Here is a table of points, one per row:
[-1.5  0.8 -0.8 -0.4 -0.9 -0.9 -1.4  0.9  0.4 -0.8 -0.4  1.4  1.5 -0.2
  0.8  0.5  1.5 -1.1 -0.5 -0.7 -0.6 -1.  -0.4  2.3]
[-0.5 -1.6  1.5 -0.6  0.1 -0.1 -1.1  0.5 -0.3 -1.1 -0.5 -1.6  1.7 -0.1
  0.1 -0.9 -0.3 -1.1  2.2 -0.5  1.   2.6 -0.5 -0.5]
[-0.6 -0.5 -0.5 -0.5 -0.1  1.   0.1 -1.2 -0.7 -1.  -0.7 -0.3  1.2 -0.4
 -1.1  0.8 -0.8  2.2 -1.  -0.6 -0.8 -0.8  0.1  0.6]
[-0.3  0.  -1.1 -0.6  0.3 -0.5  1.  -1.7  0.3  0.  -0.6  2.1  0.  -0.5
 -0.6 -1.4  0.3 -0.6  0.9 -1.2  0.9 -1.  -0.6 -1.4]
[-0.8 -0.4  0.1 -1.1  0.4 -0.8 -1.4 -1.   1.3 -1.   1.1  1.9 -1.5 -0.8
  1.  -1.2  1.9  0.4 -0.8  1.1 -0.5 -0.9 -1.  -1.4]
[-1.  -1.   1.8  1.1  0.3  1.2  0.  -0.5  2.   1.6  1.4  0.  -0.8  1.1
  1.  -0.1 -0.4 -1.  -1.5 -1.2  1.3  1.1 -1.7  0.2]
[-0.4 -0.8  0.1 -0.2  0.7 -1.   0.4  2.4 -0.5  0.7  1.1 -1.2 -0.7 -0.3
  0.5 -0.9 -0.7  1.2  1.1  0.9 -1.2 -0.6 -0.9 -0.7]
[ 1.6  1.4 -0.5  0.8 -0.8 -0.8 -1.2  1.1  0.4 -0.7 -0.1 -0.9  1.2 -0.4
 -0.8  0.2  0.7 -1.   0.  -0.2 -0.4 -0.8 -0.4 -1.2]
[-0.8  0.6 -0.7  2.5  0.4 -1.3 -0.9 -0.2 -1.   1.6  0.3  0.6 -0.3 -1.
 -0.9  0.5 -0.5 -0.6 -0.5 -1.2  0.9  1.6  1.8  0.1]
[-1.   2.4 -0.6 -1.2  0.   1.6  0.9 -0.1 -0.3  1.6  1.4 -0.8 -0.2  2.1
  1.2  0.7  1.4 -0.5 -0.5  0.8  1.5  0.9  1.6 -1.4]
[ 0.1 -0.2 -0.2 -0.9  0.9  0.1  0.6  0.6 -0.8 -1.3  0.6 -0.2 -1.1 -1.
  1.4  1.3 -0.8  1.4 -0.5 -1.5  2.3 -0.8  1.7 -1. ]
[-0.8  0.2  0.8 -1.2  0.5  0.3 -1.2 -0.9  2.   1.2 -1.1 -1.  -1.6  0.7
 -1.7  1.3 -0.7 -1.2  2.1 -0.5 -0.8 -0.2 -0.9  0.2]
[-0.7 -1.  -1.2 -0.9 -0.8 -0.4  1.1  1.   1.5  0.3 -0.1  1.2  1.9 -0.1
  0.5  1.1  0.9  0.  -0.1 -0.2  0.3 -0.2 -0.7  1.5]
[ 0.   1.6  1.  -0.3  3.8 -0.7  0.4 -0.6 -0.6 -0.2  0.8 -0.6 -0.5  0.9
 -1.1 -0.3  0.8 -0.2 -1.   0.  -1.3  0.7  0.2  0.8]
[-0.2 -0.6 -0.5 -0.9  0.  -0.6 -0.4  1.8 -0.4  2.4 -1.3  0.  -1.2 -0.2
  0.2  2.1  0.  -0.7 -0.8 -0.7  1.3 -0.5  1.1  0.6]
[-0.2 -0.6  1.7  1.5 -0.3 -0.5  2.1 -0.9  2.  -1.1 -1.1  0.3  0.1 -0.3
  0.6  0.6  0.4  1.2  0.8  1.   0.   0.3  1.3  0.6]
[ 1.8  0.4  1.   2.1 -0.3  1.  -1.  -1.1 -0.7  2.2 -0.1  0.1 -0.7 -1.1
 -0.6 -0.8  2.3  1.9 -0.6  0.4  1.4 -0.6 -1.3  1.4]
[ 0.4 -0.9  1.2  1.4  0.7 -0.7 -1.  -0.1  1.9  0.2 -1.4 -0.3 -0.6  1.2
  1.7 -1.1 -0.7  2.5  0.  -1.1 -1.  -0.7  1.6 -0.8]
[-1.4  1.9  1.8 -0.3 -0.8 -0.7  1.7 -1.1 -0.9  0.5 -0.4 -0.7 -0.2 -0.3
  0.8  1.8  0.8  0.3  2.1 -0.8 -1.1  0.3 -1.3  0.1]
[-0.3 -1.   0.3 -0.7  0.  -1.1 -0.2  2.1 -0.8  0.6  0.9 -1.  -0.9  0.1
  0.3 -0.9 -0.7  1.2  1.2  0.4 -1.  -0.8 -0.8 -0.8]
[ 0.6  0.5 -0.7  0.6 -0.5 -0.3  0.9  0.6  0.4 -0.5 -0.5 -0.8  1.2  0.1
 -0.7  0.3  1.4  0.8 -0.7 -0.5  0.  -0.3 -0.7 -1.2]
[-0.6 -0.6 -1.3  1.   1.1  2.3 -1.  -0.7  1.6  0.3 -0.1 -0.8  0.6 -0.9
 -0.9  0.3 -0.7 -1.   1.  -0.8 -0.9 -0.7  2.1 -1.2]
[ 1.6 -1.  -0.2 -1.4 -0.3  1.7  1.3 -0.4  0.1 -0.5  1.  -0.8 -0.2  1.4
 -0.7 -1.1  1.7 -0.2 -0.3 -0.6 -0.4  0.4  1.5  1.7]
[ 0.2  0.5 -0.9  0.5 -0.9  1.7 -0.5  0.4 -0.7 -0.2 -1.2  0.2 -1.4  0.5
 -0.7 -0.3 -1.1  0.  -1.3  2.1 -1.2  1.2 -1.2 -0.9]
[-0.8 -0.1  0.8  0.6 -1.1  1.4  0.  -0.7 -1.1  2.   1.4 -0.7  0.3 -0.8
  0.4 -1.4 -0.7  0.5  1.6  1.6 -0.8 -1.5  1.6  1.2]
[ 0.1 -1.1 -0.8  0.8  2.3 -0.7 -0.7 -1.3 -1.4  0.4  1.3 -0.7  2.4  1.5
  1.4  0.5 -1.1 -1.2 -0.8  0.8  0.4 -1.6 -1.3 -0.8]
[-0.7 -0.4  1.8  1.  -1.1  0.   1.1 -0.7  0.7 -1.  -0.1  0.4 -0.8 -0.2
  0.7  0.8  0.4 -1.5  0.2  2.2  0.2 -0.7  1.3 -0.9]
[ 1.3 -0.8 -1.3  2.1 -0.6  1.5  1.7  0.3  0.7 -1.4  2.7  0.5 -0.9 -0.8
 -0.9  1.5 -1.3 -0.1  1.4  0.1  0.3 -0.3 -1.3  0.5]
[-1.2  1.1 -1.4 -0.5  1.7 -0.6  1.8  0.8  0.2  0.6 -1.  -0.5 -0.6 -0.7
 -0.7 -1.3 -0.5 -0.6  1.2 -0.5  0.1 -0.8 -0.6  0.9]
[ 0.9  0.3 -0.6  1.1 -0.4  0.   0.8  1.8  0.1 -0.6 -0.5 -0.9  0.6 -0.5
 -0.2  0.1  1.4  0.6 -0.9 -0.6 -0.1 -0.1 -0.7 -1. ]
[-0.6 -1.1 -0.5 -0.5 -0.8 -0.2  0.5 -0.2 -1.1 -0.6 -0.8 -0.9  0.1 -0.7
 -0.8  0.9  1.4  0.  -0.7 -0.1 -1.  -0.4  0.9  0.1]
[-0.5  0.6  0.5 -0.9  1.6  0.9 -0.2  2.5 -0.3 -0.3 -0.6  1.6 -0.4 -0.8
 -0.9 -0.8 -0.8 -0.4 -1.2  2.4  1.3  1.1  1.2 -0.4]
[ 0.5 -0.2  1.3 -0.7  0.5  0.3 -0.4 -0.4 -1.1 -1.4  2.  -0.8 -1.   1.5
 -1.4 -0.6  1.5 -1.  -0.5 -0.9 -0.3 -1.   0.1  1. ]
[-0.8 -1.3 -1.2  1.3 -0.1 -1.3 -0.5 -0.6 -0.5  1.8  2.2 -0.2 -0.6 -0.9
  0.  -0.3 -0.6  0.6 -0.9 -0.4 -0.7  1.4  1.2  0.8]
[-1.3  0.3  0.8 -0.7 -0.5  0.1 -1.2  0.2  0.7 -0.2  0.9  1.3  1.4  0.1
 -1.3  1.6 -0.9  2.2 -0.1  0.   1.2  0.7  0.3  1. ]
[-0.4 -0.7  1.   0.6  0.  -0.3  0.6 -0.3  0.1 -0.9 -0.9  0.1 -0.3  0.2
  1.7  0.9 -0.1 -1.2 -0.8  2.6  0.5 -0.6  0.9  0.6]
[ 0.1 -1.  -0.5 -1.2 -0.7 -0.1 -1.2 -1.1 -0.2 -0.3 -0.6 -0.5  0.7 -0.7
 -0.9  0.8  0.2  0.7 -0.8 -0.4 -0.9 -0.6  0.1 -0.2]
[ 2.2  1.1  0.  -1.   0.6  0.  -1.6  0.5 -0.9  0.   1.   1.  -0.7 -0.7
  1.9  2.   0.9  1.1  2.4  0.8  0.8 -0.1  0.2  0.1]
[-0.9  1.2  1.5 -0.8 -0.8  2.5 -0.5  0.1 -0.9 -0.4 -0.3  0.6  1.6 -1.9
  1.7 -0.8 -0.7 -0.7 -0.9 -1.2 -1.4  1.3 -0.8 -1.3]
[-0.9 -0.5 -1.1  2.  -1.2  1.5 -1.   1.2 -1.  -0.8 -1.1  1.5 -1.3  2.5
  0.  -0.6 -0.6  0.3  0.7  0.1 -0.6 -0.4 -0.7 -0.5]
[-0.4 -0.7 -1.3 -0.1  1.2 -0.9 -0.7 -1.1 -0.5 -0.7  0.1  1.7  0.6 -0.5
 -0.9 -0.6  0.7 -0.4  1.5  2.5 -0.3  2.7  0.2 -0.3]
[ 1.6  0.6  0.2 -0.7 -0.3 -1.1  0.9 -0.2 -1.  -0.7  0.7  1.2 -1.   1.5
 -0.1 -0.2 -1.2 -0.5 -0.5 -0.8 -1.1  2.  -0.4  1.4]
[ 0.1  0.  -0.5  1.2 -0.4 -1.   0.5  1.  -0.1 -0.8 -0.6 -1.   0.9  0.5
 -0.9  0.   1.3 -0.4 -0.6 -0.6  0.3 -0.6 -0.6 -1. ]
[ 1.5  0.4 -0.3  0.4  0.3  1.8 -0.6  0.5  0.7 -0.3 -1.3 -0.4  1.1  2.3
  1.3 -0.6  0.   0.7  1.4 -0.6 -0.5  1.7 -0.5  0.3]
[-0.7  1.  -1.3 -0.4 -0.1  0.5 -0.7 -1.1 -0.9 -1.6 -1.3 -1.4 -1.5 -1.3
  1.8 -1.2 -1.1 -0.9 -0.6 -0.5  1.4 -0.1 -0.8  2.3]
[ 1.1 -1.3 -0.8 -1.2 -0.6 -0.4  0.4 -1.2 -0.3  0.7 -1.  -0.6  0.2 -0.8
 -0.4  1.5  0.3  0.  -1.   0.3 -1.3 -0.1 -0.3 -0.3]
[-0.7 -0.5 -0.7 -1.2 -1.2 -1.2 -0.2 -1.4  0.   0.2 -0.7 -1.5  0.1  0.9
 -0.3 -0.7 -0.7  1.1 -0.6  1.2  2.8  0.6 -1.1 -1. ]
[ 1.1 -0.6  0.8 -0.6  1.  -0.3  1.4  0.4 -0.5  1.  -1.   2.1  0.6 -0.5
 -0.8 -0.9 -0.9 -0.9  0.4 -0.8  1.  -1.  -0.6 -0.5]
[ 2.   2.3  0.   0.1 -0.8 -1.1 -1.   0.2  2.8  0.3  0.8 -1.   0.9 -0.5
  0.1 -0.9 -1.5 -0.4 -0.9  0.3 -0.6 -0.6 -0.5  1.4]
[ 1.5  1.8  0.5 -0.2 -1.7 -1.4  0.6 -1.  -0.4 -0.5  0.8  0.5 -0.1  1.5
  0.  -0.9 -1.4 -0.7 -0.6 -0.8 -0.7  0.5  2.1 -1. ]
[ 1.  -0.8  1.3 -0.9  0.  -0.5  1.3  0.7  0.3  0.6 -0.7  2.   0.3 -0.6
 -0.9 -1.  -1.  -0.6  0.4 -0.7  0.5 -0.9 -0.5 -0.1]
Along one direction, these points spread out more than along any other. Where along it does each point below lie, from 0 to 99? The average is 50, and the first point in the table lies past the average. One standard deviation of the points above along it is 16.
[-0.3 -1.   0.3 -0.7  0.  -1.1 -0.2  2.1 -0.8  0.6  0.9 -1.  -0.9  0.1
  0.3 -0.9 -0.7  1.2  1.2  0.4 -1.  -0.8 -0.8 -0.8] 48
[-0.8 -0.1  0.8  0.6 -1.1  1.4  0.  -0.7 -1.1  2.   1.4 -0.7  0.3 -0.8
  0.4 -1.4 -0.7  0.5  1.6  1.6 -0.8 -1.5  1.6  1.2] 25
[-0.2 -0.6 -0.5 -0.9  0.  -0.6 -0.4  1.8 -0.4  2.4 -1.3  0.  -1.2 -0.2
  0.2  2.1  0.  -0.7 -0.8 -0.7  1.3 -0.5  1.1  0.6] 49
[-0.6 -1.1 -0.5 -0.5 -0.8 -0.2  0.5 -0.2 -1.1 -0.6 -0.8 -0.9  0.1 -0.7
 -0.8  0.9  1.4  0.  -0.7 -0.1 -1.  -0.4  0.9  0.1] 69
[ 2.2  1.1  0.  -1.   0.6  0.  -1.6  0.5 -0.9  0.   1.   1.  -0.7 -0.7
  1.9  2.   0.9  1.1  2.4  0.8  0.8 -0.1  0.2  0.1] 37
[-0.6 -0.5 -0.5 -0.5 -0.1  1.   0.1 -1.2 -0.7 -1.  -0.7 -0.3  1.2 -0.4
 -1.1  0.8 -0.8  2.2 -1.  -0.6 -0.8 -0.8  0.1  0.6] 72
[-0.9 -0.5 -1.1  2.  -1.2  1.5 -1.   1.2 -1.  -0.8 -1.1  1.5 -1.3  2.5
  0.  -0.6 -0.6  0.3  0.7  0.1 -0.6 -0.4 -0.7 -0.5] 45
[-0.2 -0.6  1.7  1.5 -0.3 -0.5  2.1 -0.9  2.  -1.1 -1.1  0.3  0.1 -0.3
  0.6  0.6  0.4  1.2  0.8  1.   0.   0.3  1.3  0.6] 48
[-1.   2.4 -0.6 -1.2  0.   1.6  0.9 -0.1 -0.3  1.6  1.4 -0.8 -0.2  2.1
  1.2  0.7  1.4 -0.5 -0.5  0.8  1.5  0.9  1.6 -1.4] 16
[-0.3  0.  -1.1 -0.6  0.3 -0.5  1.  -1.7  0.3  0.  -0.6  2.1  0.  -0.5
 -0.6 -1.4  0.3 -0.6  0.9 -1.2  0.9 -1.  -0.6 -1.4] 61
[-0.4 -0.7 -1.3 -0.1  1.2 -0.9 -0.7 -1.1 -0.5 -0.7  0.1  1.7  0.6 -0.5
 -0.9 -0.6  0.7 -0.4  1.5  2.5 -0.3  2.7  0.2 -0.3] 31
[ 1.8  0.4  1.   2.1 -0.3  1.  -1.  -1.1 -0.7  2.2 -0.1  0.1 -0.7 -1.1
 -0.6 -0.8  2.3  1.9 -0.6  0.4  1.4 -0.6 -1.3  1.4] 50
[ 1.1 -1.3 -0.8 -1.2 -0.6 -0.4  0.4 -1.2 -0.3  0.7 -1.  -0.6  0.2 -0.8
 -0.4  1.5  0.3  0.  -1.   0.3 -1.3 -0.1 -0.3 -0.3] 72
[ 2.   2.3  0.   0.1 -0.8 -1.1 -1.   0.2  2.8  0.3  0.8 -1.   0.9 -0.5
  0.1 -0.9 -1.5 -0.4 -0.9  0.3 -0.6 -0.6 -0.5  1.4] 64
[ 0.5 -0.2  1.3 -0.7  0.5  0.3 -0.4 -0.4 -1.1 -1.4  2.  -0.8 -1.   1.5
 -1.4 -0.6  1.5 -1.  -0.5 -0.9 -0.3 -1.   0.1  1. ] 46
